In the rows, zero is written as 100.
The rows of Y fall into 3 groups, which share some directions, and each row is roughly a mix of its group's hidden directions.
Y (146 x 18):
141 116 117 81 119 69 103 94 83 119 87 107 75 117 107 86 75 81

145 115 100 105 120 111 93 140 93 87 75 98 106 98 106 79 97 66

69 98 99 83 81 82 102 122 87 142 75 116 115 95 124 99 77 79

138 100 104 110 95 137 125 89 97 84 104 77 82 82 91 90 139 114

99 108 104 106 95 91 144 110 76 61 130 74 86 99 105 99 119 124

122 109 99 117 122 129 114 76 115 94 128 98 120 92 93 64 136 96

100 87 109 120 100 90 88 138 99 90 66 93 122 129 119 110 130 73

101 77 80 96 101 110 102 90 108 81 80 103 115 135 126 127 135 69

66 95 115 102 96 109 95 89 99 84 55 119 116 72 84 80 122 123

97 128 88 97 132 129 103 126 109 101 103 104 97 60 71 70 94 108

106 86 103 92 92 83 82 143 71 87 85 120 105 138 105 115 87 75

84 86 67 112 82 99 109 135 83 88 133 91 105 128 89 134 92 104

78 71 102 108 83 98 109 117 75 91 151 73 102 127 95 92 98 111

88 84 75 95 70 84 101 138 71 106 106 99 105 132 114 129 83 92

120 134 93 103 88 61 120 123 98 135 115 113 79 96 96 125 92 110

128 132 119 105 128 80 90 111 105 108 112 134 106 120 105 98 141 98

110 92 121 106 94 111 70 106 75 76 52 83 120 98 122 86 79 97

87 106 85 105 130 110 69 111 123 117 119 126 130 128 102 116 114 76

119 111 104 77 98 80 117 58 96 131 115 94 84 87 112 68 73 100

58 62 95 92 76 80 100 133 87 102 86 92 102 129 105 111 98 82

146 85 111 114 92 110 108 126 91 86 110 72 103 108 111 69 103 66

81 104 102 107 114 113 75 122 97 78 70 113 97 116 90 152 118 116

103 94 110 83 108 95 74 91 87 140 67 134 120 122 108 81 102 79

108 81 77 93 91 110 95 51 118 74 84 72 99 110 126 114 122 103

92 67 81 92 77 90 101 124 82 111 76 108 120 125 104 91 79 59

113 137 109 110 125 115 114 82 121 92 104 96 77 69 90 126 116 130

91 134 85 81 139 96 89 93 116 105 81 108 72 95 89 135 80 116

83 72 112 103 84 92 70 69 103 109 82 116 119 131 119 134 99 89

87 68 97 92 72 96 115 107 81 111 83 97 125 120 134 82 123 70

120 105 91 114 134 125 62 98 97 89 89 118 125 116 72 93 74 88

63 89 90 74 77 74 96 80 86 128 78 116 119 110 129 95 93 99

93 79 82 88 70 85 89 87 110 91 71 96 130 88 132 72 82 77

93 85 111 76 123 100 90 89 110 75 57 74 91 108 132 83 107 75

55 102 102 93 78 86 114 91 103 123 84 97 107 93 139 131 121 111

111 113 108 113 102 105 103 141 103 82 140 118 94 112 101 139 130 99

90 121 83 107 110 122 94 74 109 81 106 103 97 68 69 114 79 142

111 81 77 98 90 107 97 55 125 92 104 61 100 112 130 102 123 101

58 111 112 101 117 90 93 111 106 125 95 148 112 102 78 108 126 111

75 68 87 126 82 118 98 124 103 102 138 91 113 123 77 120 110 100

72 82 84 102 78 104 117 93 102 104 96 94 132 100 122 77 152 101

144 92 106 106 86 77 80 113 88 105 60 105 92 109 84 85 67 84

99 88 75 94 101 110 96 49 122 74 100 75 89 112 112 132 113 114

117 84 87 101 107 113 79 139 131 102 132 102 83 116 73 97 122 81

82 117 110 121 114 110 111 134 119 94 96 111 91 86 80 132 144 112

96 62 75 97 76 108 91 82 95 88 140 75 114 124 108 89 77 91

82 114 64 98 88 96 97 127 80 73 69 108 108 89 95 130 73 119

110 120 115 88 126 93 58 90 120 85 91 136 100 88 83 75 115 119

111 98 125 106 103 80 72 101 106 125 101 125 104 129 119 136 78 71

119 95 68 109 91 114 91 97 88 97 66 108 149 114 115 81 117 81

94 107 94 90 94 85 92 89 94 90 66 122 122 107 116 80 156 117

111 137 94 100 106 82 93 133 74 112 119 143 113 106 84 94 108 122

118 102 106 69 98 67 95 83 82 126 82 117 96 112 119 72 69 78

93 81 91 105 83 85 120 61 98 92 137 84 90 128 97 114 124 126

80 119 105 94 129 116 78 58 112 127 79 120 110 88 99 116 75 107

111 143 77 96 126 99 86 119 112 116 94 126 103 84 98 128 67 91

84 112 128 109 119 77 114 131 81 113 122 105 87 123 80 92 134 121

132 135 99 115 138 99 87 106 124 90 130 108 85 102 74 111 111 114

87 97 124 94 121 152 88 81 105 94 79 98 119 74 123 88 94 81

95 97 97 96 98 90 83 154 89 61 73 106 86 104 85 122 80 98

112 97 92 109 96 125 99 80 106 127 125 115 139 102 109 67 135 89

80 105 123 83 123 92 97 57 124 141 117 115 79 100 99 112 97 101

97 121 95 115 111 109 92 87 109 77 115 96 87 72 61 102 91 150

58 111 77 85 107 97 107 75 114 137 114 104 98 90 105 128 69 106

117 131 128 102 126 86 104 130 99 95 76 98 62 79 78 99 90 113

107 115 107 101 119 73 100 134 90 86 125 111 69 128 75 131 96 110

132 98 102 80 113 77 84 113 88 116 88 131 90 138 95 93 84 66

154 117 95 104 118 125 106 136 94 77 99 90 87 90 95 88 101 80

124 99 107 71 86 98 100 48 88 110 83 94 97 93 138 78 91 100

96 82 96 108 85 67 115 125 100 89 145 87 97 132 96 86 130 98

71 93 94 102 83 85 97 96 109 113 94 99 125 121 145 130 136 94

117 127 98 101 117 133 93 111 103 123 71 117 123 63 103 77 88 83

96 100 116 88 120 133 80 63 102 101 69 101 105 76 110 96 61 91

141 103 96 106 112 121 101 141 90 73 92 88 108 96 105 68 104 71

111 96 98 117 124 95 93 117 123 79 122 84 80 137 86 131 132 97

100 112 111 94 106 84 113 149 77 126 95 129 110 108 107 91 87 65

126 87 107 127 91 107 104 147 83 68 118 85 104 114 80 83 116 96

82 65 107 89 103 132 99 69 98 61 90 71 106 96 113 74 104 96

103 91 120 114 94 107 120 108 100 106 107 81 117 79 100 36 122 93

74 97 97 101 94 108 112 133 96 77 90 94 71 94 88 156 92 111

83 64 120 74 81 101 80 100 117 114 134 87 73 116 123 114 99 87

118 90 92 91 97 104 109 71 100 96 92 101 122 119 135 76 150 82

91 121 94 110 94 79 73 127 111 118 120 95 82 87 75 119 70 135

99 109 85 61 106 78 88 49 106 116 103 120 80 103 100 97 74 114

103 113 88 93 117 128 112 92 97 100 96 88 109 61 87 43 86 104

71 118 107 111 107 118 111 97 96 88 114 91 83 80 83 133 113 150

133 117 121 109 114 78 108 101 98 127 129 104 112 122 133 94 97 67

61 93 95 95 86 92 111 115 95 72 113 81 73 99 96 144 92 129

60 112 143 101 126 70 109 92 95 84 86 91 83 101 100 104 113 127

84 93 98 116 102 110 89 139 90 64 80 95 98 120 94 149 109 105

89 114 59 75 110 93 119 77 116 100 85 82 70 92 95 107 126 130

80 104 89 91 96 70 88 115 85 73 62 106 84 105 84 128 69 122

115 127 90 110 94 70 100 131 107 132 114 125 83 106 76 133 101 112

152 126 95 110 120 111 104 135 83 80 88 96 99 91 93 82 86 84

101 79 88 84 100 87 64 80 96 113 99 122 127 135 101 61 99 87

75 102 103 88 109 97 79 106 107 95 57 106 75 76 64 104 75 125

98 77 97 86 79 66 85 126 82 93 94 111 118 131 120 76 88 71

90 67 88 87 64 89 110 103 76 113 117 84 96 133 125 120 81 85

95 106 82 78 91 80 94 97 70 95 101 132 90 137 108 144 95 115

90 105 141 105 115 99 100 129 110 86 110 97 58 87 69 114 111 122

84 84 86 112 83 109 124 116 83 73 73 61 95 82 88 105 66 103

84 106 122 92 104 91 110 77 104 111 45 90 96 83 120 87 134 112

113 122 130 124 114 96 137 124 99 109 128 78 78 97 99 107 130 106

128 97 93 115 104 112 94 146 83 69 91 100 127 109 98 71 106 74

104 112 95 95 137 82 118 105 106 70 112 108 81 135 96 128 134 93

62 66 116 86 84 99 132 74 84 119 109 97 107 111 114 77 117 89

88 118 85 98 113 107 79 82 127 144 122 124 103 99 94 135 81 104

140 117 91 134 98 112 113 112 113 76 87 89 130 81 122 100 112 77

72 66 79 96 64 88 106 99 91 74 132 93 96 121 95 125 95 115

83 86 101 106 89 95 111 149 85 75 119 92 80 118 93 142 97 99

96 113 61 84 88 76 103 112 77 115 119 120 109 136 121 128 106 103

80 95 92 101 99 94 91 139 96 64 96 108 98 126 106 149 119 101

99 106 99 112 121 114 80 69 124 97 94 100 121 82 78 55 123 122

125 127 97 111 128 102 72 132 113 104 98 139 107 113 85 124 111 88

126 119 115 95 115 107 96 69 119 132 133 117 101 88 102 65 118 102

126 100 110 89 103 101 72 61 91 122 98 106 123 111 126 58 92 92

89 115 73 102 88 141 113 85 99 118 92 117 133 74 123 116 121 105

83 87 136 93 95 73 85 109 75 119 113 96 110 132 123 68 118 103

74 62 79 86 61 87 102 94 94 103 100 80 110 114 129 102 76 80

113 79 91 102 90 91 86 99 94 115 87 106 140 121 113 54 100 64

123 122 95 94 123 98 72 73 111 89 103 131 91 121 93 129 127 123

95 79 75 94 83 135 117 54 92 84 122 79 116 93 110 84 102 106

149 114 87 100 100 106 83 98 91 117 78 115 110 100 108 105 57 72

93 91 116 95 94 54 89 133 98 83 86 90 68 130 99 118 119 112

112 129 116 84 131 85 84 85 106 134 86 142 95 111 97 98 124 103

80 88 110 99 98 110 89 104 101 93 79 98 78 88 81 141 45 97

127 127 74 133 98 119 124 111 80 79 108 109 138 93 101 114 105 99

98 106 134 95 86 83 126 72 96 131 102 90 105 86 147 84 100 87

55 72 93 107 84 116 96 97 111 126 119 92 100 100 86 133 67 98

118 110 118 111 120 107 72 90 134 127 105 123 115 102 98 82 142 91

143 138 75 114 108 93 120 107 82 89 118 131 121 107 100 112 100 94

111 109 119 114 90 103 97 137 80 130 118 120 122 86 86 57 92 96

126 90 113 118 123 110 63 72 111 115 99 116 119 140 94 106 103 81

129 116 98 72 108 75 90 84 93 127 88 135 94 124 124 112 89 77

131 91 66 93 87 102 99 65 105 109 97 103 126 103 119 80 72 67

70 90 80 89 84 77 126 108 85 80 81 80 75 92 88 116 63 113

116 81 79 96 104 110 81 136 129 97 137 100 80 120 74 104 112 82

148 109 105 111 122 134 101 124 90 73 96 88 102 92 91 71 102 81

135 103 101 109 92 130 124 91 94 77 101 80 70 87 84 110 133 126

109 112 118 105 95 106 120 90 99 102 128 96 57 83 75 132 98 136

118 99 67 88 97 91 99 54 97 118 75 93 123 114 127 81 88 83

112 101 89 87 104 83 115 115 99 129 105 103 112 129 141 97 114 53

81 94 75 87 84 83 88 116 85 76 53 104 94 93 81 110 69 117

87 111 64 87 104 96 86 108 112 121 77 118 114 109 125 145 86 79

96 66 90 82 80 73 88 121 91 102 87 108 110 130 108 79 81 61

106 61 103 112 83 98 115 114 92 83 135 64 88 137 100 103 114 88

98 118 108 117 106 123 116 88 108 80 129 71 80 75 96 125 109 138
One row of each group comes first, with its name. Which group is each row after those in?
59 90 99 82 117 102 98 93 107 102 117 94 129 98 135 67 84 72 -> Z
76 94 90 116 117 117 101 128 87 96 61 107 99 118 64 135 111 105 -> N
71 96 118 105 108 90 98 132 83 81 89 136 93 118 65 125 113 112 -> W

44 84 108 95 78 87 93 75 114 131 112 116 107 96 102 117 100 117 -> Z
91 92 89 91 111 100 91 77 120 118 60 96 122 110 126 78 141 84 -> Z
127 107 99 111 117 114 109 136 100 79 157 93 89 110 83 96 105 92 -> Z
108 121 101 97 86 63 103 122 104 149 112 121 101 98 118 115 76 82 -> Z
103 85 80 78 82 93 101 51 107 90 88 66 88 106 137 110 99 108 -> W
136 135 135 100 126 83 96 95 101 122 101 118 97 98 112 73 124 99 -> N
81 56 84 113 74 117 115 89 99 80 120 61 106 117 101 103 115 101 -> W
130 90 112 99 93 91 95 146 86 112 90 104 104 122 121 98 93 53 -> W
92 107 77 114 113 99 69 125 127 94 96 114 102 118 82 153 111 104 -> W
86 92 92 90 67 95 79 77 115 138 76 84 115 78 130 82 90 107 -> W
132 95 142 100 114 104 84 64 118 108 107 105 86 106 98 73 132 100 -> W
